500 stands for zero in the data rows.
Some points:
tensor([569, 514, 720, 689, 320, 499, 703, 522, 665, 514, 771, 643, 428, 483, 595, 391, 656, 440, 553, 520, 663, 434,
        705, 295, 360, 636, 318, 474, 403, 542, 534, 529])
tensor([692, 271, 628, 501, 386, 684, 484, 372, 700, 576, 757, 795, 255, 437, 691, 458, 435, 482, 583, 651, 659, 483,
        651, 183, 387, 587, 559, 567, 510, 636, 667, 492])
tensor([699, 328, 600, 600, 519, 564, 636, 602, 596, 604, 666, 699, 476, 515, 457, 330, 640, 374, 639, 459, 561, 461,
        898, 245, 568, 479, 367, 539, 375, 682, 489, 382])
tensor([667, 283, 623, 535, 401, 591, 535, 428, 700, 581, 774, 749, 302, 425, 695, 443, 467, 466, 572, 585, 650, 468,
        702, 200, 395, 611, 526, 585, 469, 607, 655, 516])
tensor([652, 413, 561, 633, 455, 598, 604, 537, 677, 624, 670, 799, 395, 527, 528, 390, 638, 403, 557, 502, 563, 449,
        783, 307, 535, 624, 425, 544, 311, 632, 522, 450])
tensor([687, 472, 637, 612, 428, 498, 695, 540, 634, 600, 626, 595, 401, 434, 575, 448, 586, 467, 429, 564, 618, 398,
        752, 367, 427, 633, 389, 559, 309, 647, 648, 457])
tensor([723, 460, 658, 567, 375, 457, 717, 583, 924, 465, 690, 627, 294, 568, 506, 549, 675, 496, 496, 474, 564, 291,
        873, 441, 405, 836, 422, 492, 397, 574, 548, 479])
tensor([710, 387, 516, 549, 452, 362, 519, 336, 651, 613, 695, 712, 250, 345, 577, 538, 650, 495, 574, 388, 580, 327,
        974, 354, 593, 704, 504, 589, 287, 471, 655, 383])
tensor([662, 375, 526, 641, 480, 623, 554, 553, 730, 645, 670, 886, 385, 633, 531, 328, 666, 390, 563, 525, 559, 450,
        764, 296, 490, 636, 423, 583, 279, 634, 548, 473])
tensor([778, 444, 618, 555, 480, 519, 705, 521, 630, 629, 552, 580, 352, 376, 576, 467, 558, 483, 409, 570, 597, 360,
        770, 376, 441, 639, 443, 551, 232, 662, 684, 459])
tensor([564, 447, 589, 674, 395, 498, 629, 454, 636, 606, 684, 793, 365, 531, 586, 430, 635, 466, 508, 538, 668, 457,
        741, 343, 457, 696, 442, 552, 343, 610, 586, 481])
tensor([530, 499, 646, 703, 358, 407, 651, 370, 562, 630, 706, 673, 387, 499, 618, 539, 601, 531, 502, 532, 709, 462,
        723, 360, 441, 750, 417, 586, 378, 610, 588, 477])
tensor([710, 433, 640, 648, 408, 519, 684, 512, 637, 577, 709, 614, 347, 350, 615, 373, 635, 443, 507, 502, 646, 384,
        760, 373, 405, 631, 419, 404, 304, 507, 660, 485])
tensor([667, 393, 600, 636, 475, 550, 625, 526, 612, 619, 689, 739, 419, 517, 507, 376, 629, 394, 576, 498, 581, 450,
        803, 282, 489, 571, 403, 532, 361, 654, 512, 455])
tensor([677, 445, 584, 622, 375, 456, 628, 418, 624, 575, 708, 634, 312, 423, 593, 497, 651, 477, 532, 458, 579, 318,
        800, 347, 483, 704, 410, 502, 396, 482, 606, 442])
tensor([625, 308, 623, 611, 369, 579, 588, 419, 647, 573, 747, 759, 315, 443, 706, 424, 535, 464, 539, 569, 643, 458,
        743, 278, 401, 619, 466, 560, 442, 607, 630, 512])
tensor([728, 359, 601, 568, 513, 636, 641, 613, 688, 593, 636, 744, 417, 494, 454, 336, 678, 346, 615, 460, 459, 445,
        824, 285, 595, 520, 397, 550, 314, 682, 488, 423])
tensor([553, 518, 780, 706, 275, 494, 704, 499, 666, 459, 854, 622, 430, 513, 591, 403, 694, 444, 582, 495, 660, 428,
        703, 264, 376, 641, 294, 480, 440, 445, 517, 534])
tensor([592, 460, 641, 611, 397, 459, 653, 376, 516, 638, 677, 664, 399, 564, 555, 540, 536, 519, 522, 566, 675, 421,
        678, 320, 443, 683, 459, 528, 392, 635, 599, 435])
tensor([595, 478, 699, 662, 373, 487, 694, 507, 649, 536, 730, 646, 430, 462, 580, 428, 636, 463, 541, 528, 659, 435,
        732, 321, 404, 635, 364, 519, 345, 564, 577, 514])
tensor([631, 379, 534, 652, 462, 554, 581, 502, 687, 652, 676, 848, 387, 589, 558, 377, 670, 422, 547, 537, 603, 457,
        755, 308, 486, 672, 435, 562, 337, 639, 582, 481])
tensor([730, 435, 571, 566, 436, 420, 614, 415, 629, 599, 698, 643, 268, 411, 571, 522, 635, 467, 503, 447, 568, 264,
        812, 367, 503, 705, 480, 490, 380, 494, 674, 361])
tensor([589, 508, 719, 693, 363, 533, 734, 573, 654, 526, 737, 630, 459, 512, 575, 376, 639, 436, 527, 598, 665, 445,
        667, 348, 364, 630, 380, 422, 389, 585, 570, 528])
tensor([566, 458, 627, 683, 392, 457, 663, 437, 560, 600, 702, 678, 395, 476, 567, 480, 628, 479, 531, 511, 641, 451,
        753, 347, 454, 656, 415, 538, 379, 624, 570, 485])
tensor([611, 476, 718, 645, 415, 525, 705, 554, 655, 562, 688, 667, 456, 487, 566, 388, 605, 472, 505, 585, 698, 466,
        699, 336, 370, 615, 393, 512, 315, 645, 585, 541])
tensor([568, 471, 630, 621, 385, 426, 680, 457, 551, 589, 708, 692, 398, 476, 609, 461, 613, 464, 551, 591, 644, 502,
        765, 339, 464, 682, 380, 614, 337, 615, 518, 505])
tensor([589, 504, 688, 673, 374, 501, 700, 508, 664, 494, 786, 666, 420, 477, 582, 422, 654, 453, 549, 530, 666, 442,
        718, 301, 408, 633, 354, 496, 369, 544, 551, 517])
tensor([574, 573, 610, 909, 338, 400, 773, 483, 655, 615, 730, 605, 436, 367, 580, 451, 698, 457, 506, 330, 708, 422,
        804, 602, 457, 674, 265, 439, 347, 535, 537, 609])
tensor([463, 531, 831, 745, 266, 487, 715, 546, 777, 359, 934, 656, 419, 434, 621, 317, 788, 400, 664, 418, 749, 452,
        759, 230, 328, 600, 261, 399, 402, 374, 473, 657])
tensor([538, 730, 569, 932, 258, 372, 900, 462, 691, 639, 707, 469, 618, 408, 542, 467, 890, 470, 484, 200, 746, 379,
        844, 660, 566, 699, 225, 416, 289, 557, 487, 624])
tensor([654, 469, 657, 623, 428, 497, 692, 533, 640, 580, 645, 623, 420, 453, 576, 435, 599, 476, 485, 570, 635, 424,
        735, 376, 427, 639, 383, 552, 307, 637, 623, 478])
tensor([608, 446, 619, 649, 405, 489, 644, 457, 549, 616, 693, 675, 417, 488, 554, 434, 609, 448, 544, 505, 640, 453,
        784, 323, 492, 641, 411, 540, 391, 591, 557, 440])
tensor([680, 405, 595, 629, 478, 577, 622, 542, 644, 593, 667, 721, 433, 478, 506, 372, 639, 360, 610, 480, 490, 461,
        812, 302, 547, 546, 384, 564, 330, 675, 515, 431])
tensor([629, 471, 703, 706, 391, 536, 751, 571, 668, 543, 713, 617, 420, 448, 586, 352, 649, 441, 510, 570, 699, 433,
        690, 378, 334, 628, 422, 413, 354, 589, 610, 575])
tensor([734, 336, 612, 560, 533, 584, 686, 602, 579, 578, 690, 640, 476, 467, 448, 354, 628, 351, 667, 465, 427, 472,
        895, 247, 585, 408, 336, 561, 365, 673, 422, 362])
tensor([608, 497, 702, 680, 375, 530, 696, 575, 665, 516, 712, 664, 431, 497, 578, 393, 634, 469, 505, 587, 702, 446,
        660, 358, 343, 626, 377, 471, 352, 586, 600, 564])
tensor([587, 474, 643, 623, 393, 455, 663, 407, 548, 607, 689, 663, 398, 527, 566, 510, 588, 522, 506, 550, 648, 428,
        687, 341, 447, 666, 420, 536, 368, 618, 601, 451])
tensor([587, 508, 707, 656, 365, 512, 699, 530, 630, 549, 717, 655, 438, 510, 570, 400, 620, 464, 524, 562, 683, 455,
        709, 328, 374, 639, 365, 484, 374, 611, 564, 509])
tensor([510, 498, 657, 674, 355, 406, 675, 388, 505, 612, 709, 622, 391, 466, 598, 520, 567, 533, 516, 545, 664, 452,
        696, 373, 444, 675, 419, 553, 399, 626, 576, 475])
tensor([559, 537, 748, 722, 302, 502, 733, 508, 666, 459, 792, 652, 436, 498, 599, 380, 648, 434, 573, 520, 641, 432,
        657, 289, 373, 641, 295, 491, 444, 495, 534, 552])
tensor([825, 391, 454, 497, 547, 469, 646, 465, 560, 726, 465, 622, 300, 356, 560, 549, 462, 528, 372, 563, 544, 360,
        828, 448, 539, 678, 506, 660, 215, 767, 721, 309])
tensor([477, 535, 761, 770, 256, 436, 603, 454, 708, 435, 912, 749, 417, 541, 575, 405, 811, 457, 720, 433, 683, 445,
        721, 209, 404, 657, 290, 460, 496, 373, 489, 552])
tensor([592, 454, 613, 641, 394, 464, 633, 403, 550, 640, 693, 685, 366, 529, 581, 469, 603, 510, 499, 575, 715, 413,
        690, 348, 428, 707, 475, 511, 403, 627, 620, 464])
tensor([662, 426, 649, 664, 422, 520, 682, 466, 581, 576, 718, 632, 366, 362, 644, 364, 639, 412, 499, 519, 670, 404,
        752, 352, 424, 558, 427, 455, 310, 521, 717, 503])
tensor([567, 484, 648, 653, 371, 431, 680, 424, 543, 581, 686, 637, 400, 484, 571, 529, 610, 527, 522, 554, 635, 438,
        696, 340, 454, 675, 400, 571, 373, 645, 569, 461])
Along one direction, these points spread out more than along any other. Take the direction at right angles to it along which they spread out most. Go by this last direction. For each point below, how far along it does it lie, from 0 to 99? 50 is the average, and the first point above lies past it. One standard deviation of the points above along it is 16.
tensor([622, 450, 673, 635, 415, 494, 659, 512, 663, 548, 710, 664, 411, 468, 575, 434, 615, 481, 518, 535, 660, 436,
        741, 335, 403, 637, 417, 524, 299, 600, 603, 490]) 50
tensor([590, 678, 809, 809, 364, 419, 635, 740, 879, 625, 530, 724, 370, 595, 208, 618, 662, 808, 740, 294, 276, 739,
        999,  93, 484, 428, 101, 832, 757, 426, 764, 435]) 61
tensor([562, 473, 612, 586, 389, 455, 682, 424, 493, 555, 746, 731, 411, 519, 632, 466, 584, 433, 540, 599, 720, 455,
        736, 413, 454, 697, 380, 650, 254, 670, 447, 537]) 46
tensor([560, 534, 685, 702, 389, 449, 661, 505, 614, 632, 636, 706, 398, 545, 474, 560, 609, 580, 636, 462, 528, 558,
        853, 251, 498, 573, 294, 696, 470, 585, 607, 441]) 50
tensor([608, 410, 582, 691, 426, 517, 600, 463, 655, 643, 669, 807, 383, 617, 583, 381, 625, 458, 531, 558, 638, 444,
        736, 321, 465, 670, 420, 584, 349, 633, 586, 517]) 56
tensor([534, 472, 611, 732, 348, 418, 632, 399, 582, 648, 707, 730, 377, 548, 633, 479, 597, 502, 483, 560, 740, 449,
        687, 349, 430, 736, 425, 566, 367, 613, 617, 493]) 44
tensor([546, 550, 718, 711, 285, 498, 724, 508, 672, 458, 821, 641, 473, 504, 595, 414, 680, 448, 593, 516, 670, 431,
        683, 263, 382, 636, 295, 484, 442, 492, 503, 552]) 63
tensor([535, 460, 627, 688, 377, 459, 608, 418, 605, 647, 696, 747, 380, 547, 584, 465, 619, 485, 495, 546, 736, 469,
        731, 331, 443, 707, 450, 555, 364, 616, 593, 485]) 48
tensor([616, 455, 663, 669, 440, 510, 655, 421, 520, 493, 767, 635, 414, 601, 659, 458, 698, 271, 436, 595, 735, 387,
        909, 366, 410, 441, 460, 559, 368, 610, 697, 541]) 52
tensor([739, 333, 579, 616, 496, 594, 611, 570, 663, 610, 675, 796, 427, 510, 482, 344, 655, 356, 628, 480, 546, 444,
        823, 251, 536, 531, 408, 535, 332, 674, 527, 424]) 64
tensor([677, 397, 536, 598, 383, 354, 549, 331, 593, 623, 708, 711, 239, 401, 580, 560, 672, 498, 577, 391, 555, 288,
        924, 335, 599, 722, 419, 613, 401, 442, 626, 336]) 32
